In the rows, zero is written as 128.
Each named move below is a turn or a mirror, shown by a few rows before and after it. Which moves, in which order, take the first row of each later pair to the second? The first pair is answered.
Nizu (before => after):
133	152	173	132	114	138	99	157	106	136	108	115	111	126	145	138 => 132	149	165	147	131	131	105	156	109	159	115	106	126	135	102	119
131	147	140	141	144	111	127	141	125	140	127	104	138	123	113	121 => 131	148	147	128	129	117	119	142	123	118	120	113	123	116	153	140
121	111	134	137	120	131	139	127	123	137	119	101	138	120	108	113 => 121	112	140	125	106	137	132	128	120	115	113	107	125	114	144	131
fizaz (before => after):
139	122	144	145	128	131	130	132	114	145	131	121	129	133	124	122 => 139	112	145	137	130	128	138	126	119	138	130	115	135	132	134	133
146	130	157	114	132	123	111	138	158	143	108	115	148	145	100	111 => 145	120	157	105	134	118	118	133	162	138	108	110	154	145	111	120
130	133	148	130	129	128	125	143	128	130	117	112	126	124	130	126 => 130	131	149	128	129	127	127	141	129	128	118	110	128	123	131	129
101	138	87	144	116	149	106	133	97	132	144	138	132	154	88	113 => 102	94	91	107	122	130	141	107	117	101	136	114	160	148	134	157
Bime (before => after):
142	112	153	131	136	137	132	139	123	116	111	109	140	110	124	129 => 134	103	139	133	125	153	135	129	117	115	122	121	143	110	108	124
129	108	113	144	114	160	128	129	116	136	132	133	141	133	122	125 => 135	124	121	138	109	154	116	142	122	124	123	138	123	130	158	136
121	133	97	116	134	124	133	124	143	110	126	142	127	123	162	138 => 131	133	115	118	156	105	139	130	149	122	118	115	139	126	153	137
130	105	156	127	128	150	126	125	101	128	124	109	134	118	121	137 => 125	105	149	126	118	158	122	122	98	122	128	123	131	116	126	136
Now pairs of rows:
Each pair is two moves apart.
125	112	131	143	103	131	131	105	151	124	142	109	126	109	139	141 => 127	113	132	151	115	122	135	108	154	136	143	100	133	113	119	132 | Bime, Nizu
135	133	152	126	140	126	127	138	120	122	115	104	122	123	145	136 => 117	115	121	129	118	155	133	119	107	121	136	134	125	123	118	124 | Bime, Bime
124	121	122	120	118	116	142	119	144	115	124	116	144	115	142	146 => 127	158	123	144	114	125	113	142	133	135	125	132	120	119	119	119 | fizaz, Bime
145	106	132	121	119	118	139	115	124	140	122	107	139	137	121	123 => 137	114	117	127	99	138	129	112	114	138	130	133	126	136	116	117 | Bime, fizaz
131	127	148	138	130	146	110	162	124	136	130	130	120	154	104	109 => 128	127	144	130	115	155	105	160	120	122	130	146	110	149	126	118 | Bime, Nizu
121	137	94	136	105	153	137	106	136	113	123	158	113	132	145	133 => 142	136	133	143	157	113	152	121	148	140	106	94	143	138	117	128 | Bime, Bime
114	123	107	126	117	131	138	127	128	106	111	163	84	119	188	124 => 137	125	141	140	176	87	154	144	143	143	96	98	116	131	147	109 | Bime, Nizu
128	141	132	121	115	161	106	135	113	119	94	165	101	130	136	140 => 144	146	157	130	158	126	116	149	123	144	81	120	122	137	110	131 | Bime, Nizu
127	118	157	130	129	144	134	130	94	122	119	101	153	124	143	164 => 123	142	149	151	118	161	112	144	81	134	126	122	134	126	117	139 | fizaz, Bime
126	164	148	150	131	115	106	169	132	129	99	120	109	123	138	101 => 121	147	155	132	110	134	107	158	121	104	99	125	105	113	169	122 | Bime, Nizu
124	116	106	128	115	123	132	120	158	130	118	152	116	117	129	131 => 133	123	116	134	133	105	134	130	165	141	112	135	121	122	121	125 | Bime, Nizu
136	134	140	136	122	141	116	140	113	121	129	126	106	129	130	135 => 134	123	139	141	130	141	125	135	110	131	134	118	121	132	105	127 | Bime, Bime
138	126	121	105	119	107	142	121	165	110	121	145	126	149	182	147 => 138	130	108	134	145	99	148	123	165	154	134	132	147	163	101	106 | Nizu, fizaz
134	104	157	117	156	106	132	147	125	102	90	84	144	137	164	146 => 121	132	133	164	140	146	103	159	95	141	111	122	127	145	79	85 | fizaz, Bime
132	131	154	127	136	146	122	135	120	126	111	126	129	132	115	114 => 126	110	144	119	132	150	136	120	121	119	118	128	140	131	117	122 | fizaz, Bime
126	117	142	106	142	118	147	133	139	112	112	118	141	112	159	156 => 126	158	141	146	138	135	113	159	120	146	119	139	116	118	105	109 | fizaz, Bime
124	138	137	136	127	102	125	140	140	130	122	127	122	121	137	132 => 111	123	117	141	116	122	133	126	130	134	137	142	128	122	110	122 | Bime, Bime
125	119	92	143	142	101	133	123	139	158	157	138	159	136	101	103 => 127	108	104	108	120	107	132	116	141	111	145	146	144	121	183	148 | fizaz, Nizu
127	49	129	109	136	133	149	101	129	107	151	121	152	116	116	150 => 141	77	147	97	136	116	130	123	139	90	131	119	125	112	176	171 | Bime, Bime
135	141	138	106	156	105	160	139	148	124	113	119	118	133	160	158 => 116	119	101	124	149	131	173	116	136	144	141	141	135	139	91	127 | Nizu, Bime
136	136	124	119	133	125	122	123	129	137	136	134	138	147	101	126 => 132	128	118	105	123	126	126	115	134	119	136	143	136	143	130	142 | Bime, fizaz
131	110	134	124	147	112	149	124	135	135	134	102	149	133	117	132 => 122	123	115	115	110	132	129	124	131	109	137	147	117	127	159	141 | Bime, Bime
128	122	142	121	116	147	111	137	126	111	120	108	118	124	169	150 => 119	95	128	132	125	158	132	117	116	132	136	100	147	129	108	129 | Bime, Bime
135	175	145	159	144	117	109	157	120	158	126	132	105	138	92	92 => 126	94	134	98	144	101	171	100	145	108	127	110	152	128	157	160 | Bime, fizaz
135	144	147	107	172	116	135	111	128	149	139	111	124	106	164	152 => 135	172	147	123	162	131	108	129	116	159	140	129	101	107	149	130 | fizaz, Nizu
138	128	126	135	84	162	106	107	111	102	128	165	91	114	154	137 => 164	133	174	127	134	111	116	126	133	112	99	101	110	116	171	155 | fizaz, Bime
135	139	151	117	151	98	135	130	137	137	132	119	123	141	154	124 => 135	153	152	126	143	106	121	138	131	139	132	128	111	140	152	117 | fizaz, Nizu
135	119	160	120	115	136	116	151	109	132	101	117	132	104	117	149 => 134	112	159	119	123	129	127	146	113	137	102	109	143	108	107	148 | Nizu, fizaz
124	119	102	123	127	138	150	116	137	115	140	135	126	135	131	143 => 127	132	107	122	127	131	141	124	143	111	134	136	118	132	147	146 | Nizu, Bime
117	114	121	106	136	114	149	132	176	150	132	161	164	145	118	139 => 120	127	123	99	129	111	138	139	179	139	125	168	149	143	146	148 | Bime, Bime
126	140	104	125	103	140	122	126	138	112	139	159	111	124	143	121 => 144	159	135	127	132	109	117	149	148	123	119	124	112	127	151	124 | Bime, fizaz
142	89	137	145	125	134	102	142	131	94	125	115	125	113	169	133 => 135	67	125	152	132	144	118	126	123	110	139	109	148	116	121	117 | Bime, Bime
110	138	127	132	129	147	94	132	125	130	135	142	92	130	132	118 => 121	123	147	114	151	119	111	130	142	123	121	108	111	128	157	141 | Bime, fizaz
121	91	112	122	135	133	154	110	120	123	159	134	155	129	114	143 => 128	106	128	109	127	127	140	123	126	102	143	135	134	123	167	164 | Nizu, Bime
108	102	91	144	158	168	118	135	114	153	146	141	143	128	93	118 => 108	110	102	125	130	183	101	141	108	119	137	160	114	117	156	144 | Nizu, fizaz
145	116	160	120	142	123	143	128	122	125	106	88	147	127	144	135 => 131	133	136	150	119	158	120	133	99	143	125	127	129	129	94	96 | fizaz, Bime
132	95	147	130	146	124	140	111	125	130	123	111	154	104	125	150 => 123	90	125	131	128	144	139	102	117	126	134	136	149	103	119	145 | Bime, Nizu
122	116	157	122	142	119	126	130	125	129	126	105	160	140	113	117 => 123	142	159	130	123	136	98	146	113	127	124	127	132	135	123	108 | Nizu, fizaz
132	139	101	140	138	119	132	134	146	144	133	153	135	138	107	103 => 131	148	100	132	123	124	122	138	147	127	129	166	120	133	139	114 | Bime, Nizu
134	114	138	135	137	97	122	131	139	141	130	126	145	143	124	122 => 134	134	141	141	121	110	102	145	129	135	127	143	124	140	136	118 | Nizu, fizaz
132	141	110	129	138	113	130	145	144	129	111	134	116	140	136	119 => 129	125	108	129	147	110	145	136	144	134	115	122	131	142	120	119 | fizaz, Bime
129	135	120	129	135	120	120	133	133	135	136	133	114	141	138	135 => 128	132	118	131	138	119	124	131	134	143	139	130	120	143	126	130 | Nizu, Bime
149	147	132	126	147	87	123	139	170	143	114	121	123	137	129	116 => 137	129	125	103	107	123	121	120	154	105	120	150	108	122	172	142 | Bime, Nizu
128	126	120	120	114	156	107	104	131	109	131	155	116	131	150	107 => 132	144	120	127	121	143	99	114	139	116	127	155	108	137	150	101 | Nizu, Bime
128	123	120	120	135	125	139	123	130	127	134	124	133	129	127	132 => 126	124	117	122	132	127	139	121	130	127	135	129	132	127	126	131 | Bime, Nizu
134	117	152	140	133	133	129	131	113	114	112	121	129	127	142	141 => 134	124	149	152	134	140	122	136	107	128	117	125	128	130	118	125 | fizaz, Bime
120	128	117	113	102	138	125	106	140	115	124	146	122	117	133	128 => 133	157	138	125	116	123	108	132	142	129	112	131	110	121	131	117 | Bime, fizaz
105	114	100	137	89	177	122	105	100	113	148	168	112	108	119	129 => 122	155	124	130	98	144	100	139	120	104	122	160	83	108	178	146 | Nizu, Bime
121	107	144	121	112	161	118	117	137	114	141	159	144	116	141	126 => 123	126	138	125	111	154	108	126	143	116	138	169	133	117	149	122 | Nizu, Bime
127	121	133	131	128	127	135	122	118	136	133	122	135	130	104	118 => 120	119	123	121	112	136	133	114	117	121	137	139	127	127	128	129 | fizaz, Bime
104	157	134	133	114	123	148	129	120	139	136	133	136	132	119	100 => 111	166	144	128	115	116	143	137	124	133	127	129	128	130	140	108 | Bime, Bime
129	138	115	121	122	128	125	126	134	104	122	157	114	119	156	140 => 142	139	139	129	159	99	135	136	143	128	111	114	136	126	130	133 | Bime, Nizu
120	130	115	129	115	130	137	117	149	119	116	145	104	126	137	128 => 128	122	129	135	141	116	148	118	151	135	113	116	124	131	111	121 | Bime, Bime
136	138	134	127	151	99	136	131	155	141	121	116	132	140	128	131 => 123	131	113	138	137	123	135	121	143	150	137	138	131	141	95	112 | fizaz, Bime
121	128	103	136	107	135	130	115	131	121	134	149	130	133	120	126 => 131	137	121	126	117	116	127	125	142	112	119	134	126	129	155	143 | fizaz, Bime
135	99	120	104	111	143	140	107	156	84	146	139	119	107	137	133 => 135	106	111	129	130	139	141	111	155	118	155	133	130	118	78	102 | Nizu, fizaz
153	156	138	147	137	92	109	144	132	148	122	121	117	137	134	123 => 152	137	138	133	147	82	128	131	141	143	122	107	135	138	140	137 | fizaz, Nizu
132	104	173	132	142	135	138	124	111	137	132	86	156	121	93	124 => 133	140	179	141	115	160	101	147	93	129	129	118	113	114	114	119 | Nizu, fizaz
132	152	148	121	128	140	104	150	118	114	108	132	100	125	160	138 => 132	108	140	111	160	111	151	123	139	124	113	95	149	133	134	145 | Nizu, fizaz
119	124	125	134	140	129	142	131	124	128	122	112	133	132	119	140 => 112	121	114	132	126	140	140	125	119	121	127	129	126	129	125	140 | Bime, Nizu
128	122	108	121	128	117	147	118	149	126	133	134	137	134	151	137 => 128	119	111	122	133	116	152	115	148	131	135	127	144	134	140	133 | Bime, Bime
143	117	184	144	140	127	115	128	92	151	110	97	125	132	111	117 => 144	103	187	128	139	123	126	119	98	134	108	91	130	127	138	139 | fizaz, Nizu
137	112	125	137	101	162	126	135	120	150	144	101	142	144	102	99 => 149	122	154	118	100	150	117	148	126	126	123	87	128	136	162	129 | Nizu, Bime
135	143	97	117	139	88	132	119	175	131	131	150	145	138	159	119 => 128	128	85	122	138	99	142	107	168	138	141	153	157	140	130	108 | Bime, Bime
135	117	147	111	130	122	139	120	138	106	113	115	138	121	165	155 => 133	131	135	145	150	119	135	129	134	150	125	110	146	135	88	110 | Nizu, fizaz
126	150	156	120	124	135	117	122	128	112	128	118	123	115	153	138 => 114	143	125	137	120	148	125	108	124	130	149	138	131	122	101	112 | Nizu, Bime
125	144	136	147	137	120	123	148	130	151	115	121	112	131	110	112 => 115	98	121	126	135	125	156	114	134	136	126	117	141	128	112	130 | fizaz, Bime
156	131	181	100	163	121	123	151	116	127	109	74	152	120	131	145 => 133	128	139	129	136	168	113	137	88	148	141	119	147	125	58	102 | fizaz, Bime
130	137	182	123	126	143	125	143	97	122	108	106	135	121	143	146 => 131	126	178	128	142	133	140	135	102	136	112	93	155	127	115	137 | Nizu, fizaz
124	114	146	129	128	132	124	130	120	126	136	111	136	126	117	129 => 119	115	136	129	117	141	123	126	116	124	142	125	132	125	116	126 | Bime, Nizu
138	147	119	126	120	137	123	123	102	132	122	111	117	134	133	130 => 139	132	120	118	127	129	137	116	110	128	122	100	128	134	136	140 | Nizu, fizaz
113	145	100	137	95	151	94	128	131	115	143	171	102	140	148	106 => 136	123	144	110	142	97	126	131	159	107	115	100	137	139	187	144 | fizaz, Bime
142	121	155	109	137	111	129	124	128	116	110	101	134	131	176	156 => 118	100	101	134	121	144	141	97	113	140	147	139	150	139	93	116 | Nizu, Bime
138	138	114	126	141	95	132	142	159	127	132	131	119	138	144	131 => 133	125	104	134	144	101	142	134	154	137	141	128	132	141	111	119 | Nizu, Bime
126	152	100	147	129	100	120	142	153	140	136	152	106	135	121	115 => 127	136	106	124	123	97	130	132	160	116	132	147	110	129	163	145 | Nizu, fizaz
118	132	175	138	121	155	122	130	97	137	122	105	128	127	105	95 => 121	131	184	129	116	156	121	131	96	126	117	103	124	123	126	107 | Nizu, Bime
111	126	102	138	126	139	126	139	135	135	149	165	119	123	122	118 => 130	136	136	138	160	105	127	160	149	144	128	122	127	126	128	123 | Bime, Bime
124	135	138	133	132	124	123	137	126	141	111	149	116	130	118	107 => 124	120	142	114	128	121	132	127	131	123	107	143	121	124	151	131 | Nizu, fizaz
123	127	136	143	174	113	125	134	133	135	131	100	121	119	111	109 => 107	118	115	128	129	150	116	118	118	101	140	144	98	108	150	129 | Bime, Nizu
126	143	179	127	126	112	113	153	135	124	113	115	110	128	173	141 => 127	118	170	133	153	92	142	139	146	146	120	92	147	138	131	130 | Nizu, fizaz
119	115	173	123	106	181	119	124	74	112	128	113	121	107	109	131 => 124	120	181	115	108	173	116	130	80	103	118	110	114	105	137	142 | Bime, fizaz
131	106	139	126	132	155	134	117	112	120	131	113	135	119	120	137 => 129	110	131	134	134	154	133	116	113	130	137	117	136	123	102	125 | Bime, Nizu
130	124	117	127	139	119	129	128	138	147	128	126	135	133	116	125 => 125	118	107	120	127	127	129	121	137	137	132	138	133	130	129	131 | Bime, fizaz
144	145	145	135	129	132	122	149	132	127	108	122	129	124	159	141 => 144	133	142	147	145	134	133	145	126	147	117	107	149	129	113	124 | fizaz, Bime
119	119	90	108	120	125	119	118	153	105	138	157	108	127	176	148 => 138	165	122	146	154	105	93	160	149	150	125	129	100	136	127	109 | Bime, fizaz
138	157	144	121	160	104	114	149	149	152	107	91	121	134	149	133 => 103	126	84	126	109	166	120	110	124	144	147	156	118	132	111	115 | Bime, Bime
125	136	112	121	101	152	115	120	128	100	136	173	104	117	178	147 => 141	107	144	139	169	115	152	118	131	151	131	91	166	130	91	122 | Bime, Bime
149	173	161	135	126	109	99	158	123	129	109	119	89	117	153	125 => 133	150	128	158	132	126	117	134	114	160	136	125	117	126	67	88 | Nizu, Bime
113	95	115	100	134	117	138	113	164	104	103	126	147	100	172	136 => 122	160	125	144	135	126	86	160	146	141	99	144	107	108	128	86 | fizaz, Bime
116	137	112	118	105	132	115	117	125	120	136	144	99	133	154	126 => 133	154	142	126	134	105	111	138	132	137	122	110	101	137	149	120 | Bime, fizaz
131	109	154	133	109	162	112	131	104	124	133	124	126	116	122	124 => 135	111	162	125	113	154	112	134	109	116	126	118	123	114	142	134 | Bime, fizaz
125	143	112	123	110	145	133	127	120	119	132	169	105	129	145	132 => 131	160	112	130	120	130	127	139	129	129	127	166	101	133	141	123 | Nizu, Bime
130	94	113	118	127	156	162	114	109	108	166	127	148	160	102	111 => 132	135	112	119	102	164	124	136	108	93	157	160	104	156	147	112 | Bime, fizaz
128	127	125	138	131	139	106	136	147	102	128	163	102	104	174	178 => 127	88	128	157	171	134	141	118	140	144	141	119	156	115	79	151 | Bime, Bime
129	112	133	122	121	147	133	120	118	129	126	113	139	124	109	129 => 130	124	135	127	112	155	120	127	110	127	126	123	125	122	113	125 | Nizu, fizaz
149	100	171	95	107	159	142	97	107	128	115	127	139	113	144	148 => 136	106	138	106	88	175	137	91	102	133	131	162	130	117	125	132 | Nizu, Bime
125	131	104	129	116	142	115	126	125	133	138	148	117	124	128	121 => 137	138	124	120	130	121	113	137	137	126	123	127	116	123	158	138 | Bime, fizaz
127	153	126	153	135	113	111	161	125	124	116	138	117	120	146	123 => 127	130	121	152	156	95	137	146	138	136	120	116	147	126	121	122 | fizaz, Nizu
111	153	134	132	122	126	118	120	115	142	130	160	114	133	102	102 => 118	164	141	129	124	116	112	129	122	140	122	158	108	134	116	106 | Bime, Nizu
133	140	135	130	114	140	144	137	114	173	152	118	134	110	107	126 => 125	121	124	111	100	144	157	120	117	151	154	128	137	105	135	147 | fizaz, Bime
128	176	117	158	123	106	113	137	143	144	113	138	97	124	150	113 => 134	168	135	145	121	106	116	136	140	130	104	126	97	118	177	132 | Bime, Nizu
138	126	147	131	167	89	143	127	147	142	127	116	169	129	105	128 => 138	175	152	145	132	120	91	158	124	136	124	155	116	122	124	113 | Nizu, fizaz
133	114	97	113	118	127	151	111	139	116	133	139	131	128	129	146 => 132	140	96	128	106	140	126	127	125	119	134	157	107	128	124	132 | fizaz, Nizu
121	119	96	142	134	123	139	112	136	140	140	144	135	137	98	113 => 119	119	92	124	119	122	137	110	142	115	135	157	123	131	148	137 | fizaz, Bime
128	138	146	126	119	131	111	149	102	128	131	122	125	129	128	133 => 128	123	143	127	134	121	129	140	108	138	134	108	144	133	110	132 | fizaz, Nizu
124	117	136	112	118	130	142	127	117	111	116	106	127	126	151	144 => 112	114	105	124	107	144	143	117	112	123	135	132	129	132	116	124 | Nizu, Bime
118	154	66	137	124	96	127	122	163	138	136	168	125	142	145	119 => 129	150	87	142	153	75	139	128	170	155	129	130	145	146	121	113 | Bime, Bime
130	107	127	117	120	138	140	114	123	121	132	125	137	125	126	137 => 129	127	127	124	109	149	119	125	113	122	131	140	117	124	126	128 | fizaz, Nizu
